In the rows, 128 means zero.
One hidden turn or mirror swaps the rows below in pairs. Which row is each named row swapped with?
The rows were stretched afterwards, more along some directions than others.
J273: [ 93 161 115 135 124 115 108 159 123 107 119 158 134 135 121 150 126]
J724: [129 104 123 145 103 150 161 110 128 119 127 130 129 144 140 117 146]
J594: [180 118 142  95 128 128 154 136 131 128 153 135  89 138 132 112 117]
J63: [132 102 142 105 111 159 186 132 116  95 100 123 119 183 138 104 152]
J587: [135 181 153 125 146 129 103 118  96  97 148 121 116 124 117 139 158]
J791: [113 122 133  93 122 135 168 170 102 102  95 138 107 162 132 124 139]
J519: [145 163 138 105 141 143 130 137 117 105 124 120 102 168 111 114 162]
J674: [150 137 122 133 142 148 133 115 118 120 142  96 100 132 135 101 143]
J565: [100 140 132 118 126 168 119 122 118 105 130 149 138 116 151 123 140]
J433: [114 153 155 100 120 116 143 151  98  95  96 110 123 147 140 123 142]
J88: [106 118 119 172 103 109 115 126 111 147 149 156 142  71 137 165 109]
J699: [119 111  99 160 128 126 149 131 148 117 134 141 145 131 123 170 118]
J468: [155 135 147 111 117 108 129 122 120 139 153 126 112 105 139 121 117]
J87: [146 139 102 139 167 130 125 123 146 143 155  96 122  97 128 131 136]
J918: [132  96 126 103 131 180 184 154 121  87 121 119  78 189 137 100 153]
J925: [142  98 143 140  97 125 141 147 140 125 145 158 120 119 141 116 106]
J383: [124 104 142 104  99 166 150 136  97 108 163 137 103 144 154 131 126]
J675: [ 96 133 107 155 117 122 109 136 124 117 148 142 127 108 149 136 110]
J935: [132 142 157 127 109 110 131 148 109 105 106 140 122 155 128 117 123]
J582: [123 123 133 136 143 107 119 140 157 123 183 122 112 109 125 159 141]
J372: [145 116 101 150 132 139 144 127 107 152 138  96 122  98 128 144 114]
J600: [103 123  99 165 104 133 130 129 123 129 117 142 130 134 123 146 137]
J60: [126  90 103 145  99 132 172 153 115 135 119 135 122 151 133 138 125]
J947: [139 140 123 141 133 113 108 122 135 134 169 150 130  74 133 165  93]
J461: [185 140 151  96 130 143 136 134 136 123 151 129  99 129 120 117 134]
J512: [133 147 122 143 105  96  97 145 145 143 152 169 142  83 124 164  99]
J812: [132 137 112 152 105  96 106 129 134 151 143 176 143  82 128 164  87]
J786: [124 135 150 124 142 168 134 119 121 104 114 118 126 118 124 125 162]
J367: [129 171 139 133 137 111  99 119 129 101 168 133 127 124 119 187 137]
J927: [151 141 125 102 158 158 137 115 165 126 134 112 108 141 123 104 155]
J439: [159 146 133 153 136  80 106 138 148 124 178 133 110 136 109 165 113]
J562: [ 94 166 129 142 135  83 104 160 105 110 137 132 131 102 132 150 123]
J934: [122  90 101 151 133 155 175 139 143 107 129 129 125 131 143 130 119]
J658: [ 96 143 110 129 133 144 110 127 165 122 127 162 144 113 134 139 125]
J857: [129 149 124 128 128 134 124 124 117 117 139 152 122 139 109 171 146]
J946: [168  96 145 111 146 152 169 136 116 119 171 108  77 128 137 117 137]
J6: [187 112 122 166 134 115 127 120 163 152 178 126 114  98 112 140 111]
J450: [143  91 122 122 115 189 184 139 109 101 121 139 107 173 133 129 140]

Swapped with J383: J372
Swapped with J594: J812
Swapped with J925: J6

